The rows below come in pairs that one turn or mirror swaps. Which row does each named row swap with?
The rows were stretched afterwards, more along some directions than others.
rovu: [ -1.9 -27.5  13.9 -26.9 -20.2 -19.1  18.0   8.9  14.3   3.9 -19.5   1.3
   0.5  -9.2   5.2   9.4 -27.4]
piz: [ 28.5  28.5  -9.6 -20.2 -40.0 -19.0   2.6  -8.6  27.2   0.1   8.3   9.0
   1.5  -6.9  21.8  15.4  -9.6]
ver: [ -8.7  -5.1  26.2 -26.2 -39.1 -29.4  32.2   9.3  24.4  -1.6   8.7   3.0
 -17.9 -22.1  14.3  38.2 -21.6]
muzef: [ 10.7  -5.6  16.2 -18.3 -36.5 -32.2  17.6  14.3  29.6  -9.4   3.5  15.4
 -13.8 -15.1   9.7  27.3 -15.7]
vati: [ -2.1 -17.0  -7.9 -14.8 -33.2 -11.3  -8.0   2.8 -10.0  -1.4  -6.4  -4.8
  -3.5   7.7   6.0   8.9 -14.9]
gak: [ -7.8 -24.2   7.4 -32.5 -25.4 -22.6  13.0   5.7  18.6   3.5 -19.3  -3.3
  -2.4  -5.5  14.6   2.7 -29.4]
redu: [-22.7 -20.7  -6.0 -24.3 -35.3 -10.4   3.1  -5.9 -12.0  12.6  -7.6 -12.5
 -11.7   6.2  -2.9  20.9 -21.8]
dolu: [ -6.7  -1.9  17.0  -8.4  -7.6 -19.4  15.7   0.4   2.9  18.2   3.1  -8.9
 -10.0 -16.4  13.8  24.6  -9.5]
dof: [  7.9  -2.8 -25.6 -15.3 -39.1 -13.7  -9.5 -12.9  -7.5   5.6  -5.1  -1.4
  -5.4  -0.7   5.5   2.8 -19.0]
Savam: [-10.6   1.7  -4.1 -37.3 -44.9 -18.2  22.9  -9.2   5.5  14.9  12.9 -17.6
  -0.4 -13.7  15.1  31.0 -26.3]
vug: [ -6.0  -3.7 -15.7  -9.2  -9.8  -4.6  -1.4 -10.5   2.3  -3.4   5.7 -20.6
   1.4  -7.1   8.0 -11.8  -0.4]
kedal: [-32.3 -25.7  18.4 -26.2 -34.7 -16.5  21.7 -24.9   6.0   4.3 -10.1 -17.2
 -22.3  -4.8   0.9   6.6 -40.5]
Pese: [ -7.0 -18.2  25.0 -11.3 -10.0 -31.1  19.9  14.4  10.0  -5.5   2.1  12.6
 -11.7 -15.3  -1.0  35.3  -8.6]
nul: [  1.2 -20.7 -17.7 -26.9 -21.7 -16.5  -9.2  -4.5  -7.5   7.4 -12.9  -2.9
  -9.1   4.2   2.6   9.1  -3.5]
pag: [ 13.5 -12.5   5.4 -27.9 -30.2 -17.8  15.1 -17.1  29.1   1.3 -17.3  -2.3
   2.0 -12.9   8.5  -4.2 -12.5]
Los: [ 23.2  27.5  -5.6 -21.1 -33.7 -20.6   8.4  -6.3  24.1  -2.3   1.0  14.1
   3.5  -9.7  23.6  17.3 -22.5]
baz: [-22.5 -20.8   4.0 -24.9 -37.3  -9.5  23.7 -26.9  -2.2  14.0  -9.1 -11.9
 -21.7   1.2   5.9  10.5 -41.1]
dobe: [  5.6   8.1   3.7 -10.0   1.5 -23.3   0.4  -4.8   4.0   2.6  18.0 -14.2
  -3.9  -4.6  16.7  18.8  -9.3]
Vupa: [ -8.1 -23.4  13.0 -22.8 -33.6 -20.1  16.8 -12.9  16.9   3.5   5.0 -15.5
 -23.6  -8.9  12.6   6.7 -41.4]
des: [ -2.5   4.2 -17.8 -12.7  -6.8   2.4   1.2 -14.7   1.8   1.6 -15.5  -0.2
  -5.2  -5.2   5.8 -19.7   0.4]
tozuz: [-29.2 -40.2  13.8 -33.8 -42.8 -16.0  24.2 -25.3  -6.9   9.0 -16.7 -28.8
 -25.4   5.1   5.5  14.2 -36.4]
Sof: [-12.6 -13.4  10.5 -16.6 -19.1 -15.9  12.8 -10.3  -7.0  23.0  -2.9 -16.3
 -12.0 -17.6  13.4  20.8 -17.8]
disik: [  3.8 -29.0   1.7 -27.2 -29.5 -12.9  11.8   2.7  -5.9   9.9 -17.3 -11.4
  -3.2 -14.9   9.2   9.6 -28.8]
bok: [  1.4  -5.2 -19.8  -7.4  -1.8  -5.4  -4.3  -7.5  -8.6  -0.6 -14.6   6.5
  -3.1  -4.2   7.5 -17.1  12.8]
kiku: [ 12.5   6.6  -1.7 -13.6  -9.4 -17.6   3.3  -5.1  12.8  -3.7  21.5 -11.1
  -0.4 -14.0  20.1   0.3 -16.5]
nim: [ 17.2  -8.9   5.1 -20.9 -12.4 -33.6   8.1   7.6  25.8   5.0   1.5   6.1
  -1.5 -19.3  17.5  17.1 -24.0]
Lofof: [-18.3 -13.9  25.7 -19.8 -33.8 -32.4  39.0   5.7  24.1   1.0  -0.1   6.9
 -12.6 -10.5   6.3  39.8 -20.8]
fus: [ 11.8   5.2  -4.2 -41.1 -50.5 -14.4  -0.4 -22.6  18.1   6.5 -15.5  -6.2
   0.8  -2.7   5.2   2.9 -18.2]
nute: [-19.9 -32.5  15.0 -37.9 -47.4 -21.9  18.6 -25.2   9.3   9.1 -13.9 -14.2
 -27.4  -7.7   1.5   0.3 -37.7]
puba: [-29.3 -27.5  14.1 -21.3 -39.2 -17.9  22.1 -11.4  -1.0   7.6  -4.9 -13.9
 -22.8   0.3   3.3   4.1 -42.4]
sifol: [-16.1 -25.7  22.1 -29.9 -27.7 -30.0  30.5   9.3  10.5  -7.2  -9.4  -0.3
 -14.5  -9.4   7.7  33.7 -14.5]
tago: [ -6.3 -24.2  12.8 -18.5 -29.9 -14.2  14.9 -20.4  15.5  -1.9  -4.6 -15.1
 -22.1  -2.2   8.8  -6.8 -24.6]
Pufot: [-16.3  -5.7  23.6 -34.7 -52.0 -14.7  32.9 -17.1  32.9  13.5  -3.6  -8.4
 -15.0  -8.4  12.7  17.8 -55.3]
Laz: [ -9.6  -9.1  17.1  -4.1 -14.4 -21.0  13.3  15.4  17.3 -12.3  13.8   6.8
  -6.0  -5.9  -3.8  18.3  -5.8]
bedev: [-14.0 -12.2  18.4 -17.1 -21.7 -20.8  18.1  -0.8  -5.2  21.6   2.1 -13.6
  -9.7 -15.2   5.2  25.3 -13.8]
Paz: [ 21.8  -9.9   3.6 -24.4 -22.0 -18.2   4.3  14.8  30.5   1.2  -5.1   3.1
   1.7 -15.0  19.2   6.1 -25.3]
Fesuz: [ -7.3 -10.1  27.6 -11.2 -16.1 -31.0  23.9  16.4  33.8  -4.7  -0.1  11.1
 -15.9 -13.1   7.0  33.6 -17.1]
robom: [-15.5 -23.3  -1.4 -17.0 -35.4 -16.4   2.1   3.2  -4.3   6.9  -9.5 -14.5
  -7.9   3.9   3.7  18.4 -17.8]
Mumug: [ -7.0 -16.9  19.7 -15.6 -30.5 -23.4  32.1   7.1  22.4  -2.2  -1.1   0.3
 -17.0 -21.7   5.3  30.9 -16.5]
lapez: [  7.0   8.5   6.9 -43.1 -58.0 -24.2  17.7 -14.1  29.1  15.3 -13.1  -3.5
   1.9 -14.8  19.5  14.4 -26.0]
Lum: [  3.1  -0.3  -3.9  -4.6  -2.6 -24.9  -0.5  -4.9   0.2  -0.5  24.0  -9.7
  -3.7   0.0  14.5  13.9 -11.0]
vodug: [-20.6  -4.7  -4.7 -35.4 -49.9 -11.9  15.7 -20.3  -3.8  12.8   2.9 -19.8
  -9.3 -14.7   5.7  21.2 -24.5]
losun: [ -6.0   3.8 -18.7  -6.6  -2.1  -1.7  -2.6 -10.0 -13.1   1.7  -8.2   0.7
  -6.3  -1.8   7.4 -19.7   5.9]
Ref: [ -5.0  -2.4   5.7 -12.2 -16.8 -24.8  19.3  -5.3   2.5  21.2   7.6  -9.1
 -10.4 -15.2  14.5  16.2  -9.3]
pipuf: [  1.3 -17.3  10.3 -25.4 -15.5 -23.4  12.9  11.5  22.0   3.3  -1.6  -1.1
  -1.3  -5.6  22.1  18.7 -27.4]
gan: [  5.9 -13.9 -14.6 -19.6 -35.9 -11.8 -13.2   3.7  -3.8   3.8   0.4  -7.2
  -4.8   2.8   5.3   2.8 -15.3]
Fale: [ -2.9  -0.9  -3.3 -24.4 -24.5 -11.4  21.8  -1.8   9.6   4.6  11.5 -17.6
   5.0 -14.0  12.4  14.8 -18.0]
Zisof: [ 21.5  -2.4  -7.9 -28.6 -32.8  -9.8  -3.9 -21.7  20.9  -4.2 -19.0  -3.9
   6.4  -5.4   5.2 -12.8 -10.6]
Fasuk: [ 16.8  26.1 -15.7 -19.2 -27.0 -15.2   8.2  -6.5   5.2  -1.3   2.3   6.4
   4.1  -0.2  21.0   7.8 -10.3]
dova: [  5.3  12.3 -14.2  -8.5  -6.8  -5.5  -6.5 -14.3   2.4  -0.6 -11.2   1.6
  -7.4 -16.1   7.1 -16.8   1.8]

tago is swapped with ver
nul is swapped with disik
Lofof is swapped with kedal
nute is swapped with Mumug
redu is swapped with rovu
pipuf is swapped with vati
Sof is swapped with bok
vodug is swapped with pag

The rows below come in pairs that one turn or mirror swaps. Which row does each named row swap with?
The rows were stretched afterwards, more along some directions than others.
vami: [  6.3  18.2 -17.6   8.4  -6.0   7.7  -3.3 -19.3  -9.3  -1.3  -6.2   2.9
 -11.4   9.1  14.5  20.7  14.6  -8.7 -24.7]
tomis: [ 21.2  10.5  22.0 -28.9 -16.0  11.3  -2.7  12.4  26.0  23.3  10.6 -16.7
   1.4  -0.6  19.7 -14.5  19.4  -3.2  -7.3]
dapum: [ -1.8  11.0   1.0  -5.0 -22.6 -11.5   8.9   5.9 -21.8   0.6  -6.8   9.5
 -25.4  27.3   6.7  27.1  -7.2   6.0  28.6]
zeli: [ -0.9  12.1 -15.6  17.5  -3.4   4.0  -2.1 -20.4 -13.4  -3.1  -9.6   6.4
 -12.8  11.0   6.9  19.6  12.2  -8.2 -25.5]
Lam: [-44.9  -7.5 -11.9   3.0   9.3   7.8  -8.2 -15.9  -5.0 -19.2  -5.2 -34.8
  -2.6  16.9   7.4  13.5  11.3  13.4 -20.3]
bige: [-10.7   8.3   5.1  -6.8 -29.0 -10.3   7.0   6.1 -27.8  -2.4 -12.0   7.8
 -26.3  25.1   8.2  23.7  -5.0  12.1  21.0]
lok: [-17.6   6.7   4.9  -8.5 -27.3 -12.1   6.5   5.3 -23.0  -2.5 -10.1   0.9
 -23.7  23.2   2.9  20.7  -3.7  12.8  22.7]
Lugag: [ -2.4   8.3   2.1  -6.9 -22.9 -19.9  -9.6   0.2 -16.8   4.3  -5.3  11.4
 -23.5  16.9  12.7  24.4  -3.7  15.0  17.4]
boge: [ -0.6  11.4 -14.0  16.6  -2.9   1.4   3.0 -19.2 -12.0   2.2 -12.9  12.2
 -12.3   6.2  12.8  20.5  16.5 -12.5 -27.4]
mubi: [-41.2 -10.2 -16.2   0.1  13.0   4.8  -9.7 -18.3   0.2 -15.3  -5.3 -27.6
  -1.8  10.8   7.6  17.1  17.7  14.7 -21.5]
pove: [-34.3 -11.0 -15.4   1.1   5.7  -4.1 -19.1 -14.0   3.2  -9.2  -7.8 -31.5
  -4.3  12.9   6.8  18.5  16.1  14.2 -17.6]
nerof: [-13.0  10.2   1.1  -3.2 -24.5 -11.6  11.8   9.5 -24.3  -0.2 -11.6   1.0
 -33.9  22.7  12.5  24.1  -5.8   8.0  21.5]
tive: [  3.2   7.8  -6.0  -5.7 -23.3 -19.3   0.2  -1.2 -27.0   5.1 -14.7  10.9
 -26.0  15.6  11.1  23.7  -0.6  10.7  17.1]
kab: [ 25.0  24.0  18.7 -24.7 -12.4   9.0  -0.7  13.9  28.1  28.7  19.7 -15.9
  -3.2   2.2  19.8 -14.6  13.5  -4.4  -4.1]
vubov: [  9.7  11.3 -16.3   8.3  -2.5   0.7 -16.3 -22.0  -3.0   4.5  -3.6   5.3
 -12.1   7.6  16.7  13.6  15.2 -13.5 -26.2]
Daba: [-38.2  -5.0 -14.3   0.9  12.1   7.1  -9.7 -14.6  -3.2 -18.5  -5.5 -35.0
  -0.7  18.2   9.4  19.5  10.6   8.1 -18.2]
zivom: [-42.1  -6.3 -11.5   1.3   6.2   8.2  -3.3  -9.4  -9.6 -19.0  -9.5 -39.1
  -4.4  23.4   7.0  21.5   8.8   9.7 -18.0]
bobu: [ 23.5  22.1  13.7 -31.2 -14.3  12.5  -4.4  13.5  32.3  30.9  23.1 -24.4
  -1.5   3.6  14.1 -14.2  17.7  -1.9   0.2]
nufu: [  3.5  15.1 -14.5  12.8  -7.1   3.4  -6.6 -21.1 -10.1  -4.3 -12.8  -0.3
 -13.1  13.2   8.1  21.1  13.5 -13.8 -23.0]
Lufu: [-42.8  -7.3 -14.1   3.2  11.9   8.4 -10.5 -18.1  -7.5 -22.6  -8.9 -32.3
  -7.7  16.7   7.5  19.8  12.9  15.4 -21.3]
zan: [ 25.0  21.3  14.7 -32.4 -15.8   3.5  -4.3  18.4  34.0  31.9  18.8 -18.3
  -4.6   4.9  11.6 -13.6  11.4  -2.9   1.1]
Tupu: [ -3.6   7.4  -1.8 -16.2 -25.7 -13.1  -4.5   6.3  -9.0   7.7  -2.9   0.8
 -20.6  19.1   4.4  13.7  -5.0  13.3  26.2]
sig: [-43.9  -9.2 -14.3   0.6   2.7   7.5  -1.5 -12.6  -9.1 -18.5 -10.9 -32.9
  -3.9  20.9   6.5  23.5  14.3  11.5 -14.6]
rafop: [ 16.4  21.8  28.0 -24.3 -15.9  14.1  -2.7  10.2  32.2  22.8  18.4 -23.0
   0.6  -3.7  20.5  -7.2  13.3  -1.9  -7.0]
buse: [-14.7   4.1   5.2 -10.2 -25.3 -12.6   2.5   2.0 -31.4  -8.2  -9.2  10.4
 -22.0  19.2   3.3  24.6  -2.9  12.6  15.8]
nel: [ 21.4  16.1  19.0 -34.4 -16.4   3.1  -2.0  15.3  30.9  30.0   7.3 -32.4
  -4.4   2.6  19.1 -18.5  21.6  -6.8  -9.8]
fege: [-41.6  -0.8 -13.7   4.3   9.6   3.8 -11.5 -19.5  -5.2 -14.8  -0.1 -33.2
  -4.0  11.9  11.5  13.8  16.1  16.9 -19.1]
Kib: [-23.0   6.2  14.3  -6.7 -27.7  -2.3  12.8  -1.3 -31.2 -10.1  -7.3   9.7
 -22.0  23.8   5.8  27.3  -8.7  -1.3  18.1]
tifu: [ -3.3   7.5 -14.3  15.6  -2.7   9.3  -1.3 -23.3 -16.1  -7.5 -14.3   4.6
 -16.9  14.2   9.4  19.9  16.4 -12.2 -25.8]
zop: [ 26.3  25.8  17.6 -18.9 -18.2  10.1  -0.4  15.9  29.5  30.6  19.0 -31.3
 -14.0   5.4  22.6 -16.5  19.6  -4.1   0.8]
dip: [-42.2  -7.0 -16.0   1.4   9.3   3.2  -9.7 -18.1  -9.9 -19.1  -7.9 -32.4
  -4.2  17.9   9.0  18.8  14.0  15.4 -23.5]
popo: [ 16.8  15.1  26.2 -29.3 -17.5   4.6  -6.0  13.3  30.1  28.0  17.6 -22.3
  -4.7   9.9  18.6 -15.6  17.8 -11.7  -5.0]
moged: [  8.7  13.8 -16.0  12.2  -7.6   4.7  -5.5 -19.4  -8.1   6.5 -11.0   7.3
 -14.5   6.5  13.8  18.0  19.8  -8.6 -28.9]
sapim: [-11.3   7.2  -2.8 -15.3 -27.6 -11.0   4.6   5.0 -18.2   1.4 -13.9   8.1
 -24.0  18.3   5.0  24.9  -5.3  10.7  21.5]
favak: [ 15.2  19.2  24.1 -27.2 -16.8  12.4   1.3  16.8  22.9  22.7  18.3 -25.2
  -4.6  11.7  18.2 -14.1  13.9  -3.1  -1.9]
Bosuf: [ -0.1  10.4 -20.6  13.3  -1.1   0.7  -6.9 -26.8 -11.5  -3.7  -9.0  12.7
 -14.0   5.8   9.9  21.7  17.6  -5.4 -25.2]
leg: [ 25.9  12.0  22.4 -25.0 -12.0   3.6  -2.7   8.5  24.3  26.5  13.2  -9.7
  -5.0   2.4  17.3  -8.7  19.9  -6.4  -7.1]
kavi: [  7.0  16.4 -13.4  11.7 -11.6   8.9  -5.2 -19.4 -12.2  -2.8 -12.3  -4.0
 -15.3  14.8  12.8  16.8  12.5 -13.4 -22.2]
gab: [  2.7   8.6 -17.3  12.6  -5.2   2.8  -3.3 -22.6 -12.3  -0.8 -15.3   5.4
 -11.9  10.5  11.6  19.0  17.4  -9.6 -28.6]
varu: [ 18.4  28.2  23.3 -32.6 -19.1   6.6  -0.7  18.7  33.1  20.8  17.8 -33.0
  -9.3  11.9  15.4 -12.1  11.9  -4.5   2.8]
bupiz: [-11.9   3.2   8.9 -15.5 -24.9 -17.0  -3.3  -2.0 -19.4  -5.3 -12.1   5.4
 -26.3  17.0   9.1  19.8  -1.0  12.2  14.3]
dovug: [-48.2 -10.9 -14.7  -0.5   7.0   8.0  -8.1 -16.2 -12.4 -18.7  -7.8 -32.5
  -5.6  20.0  10.7  17.8  13.0  14.5 -17.4]

Kib is swapped with rafop
zop is swapped with nerof
kab is swapped with lok

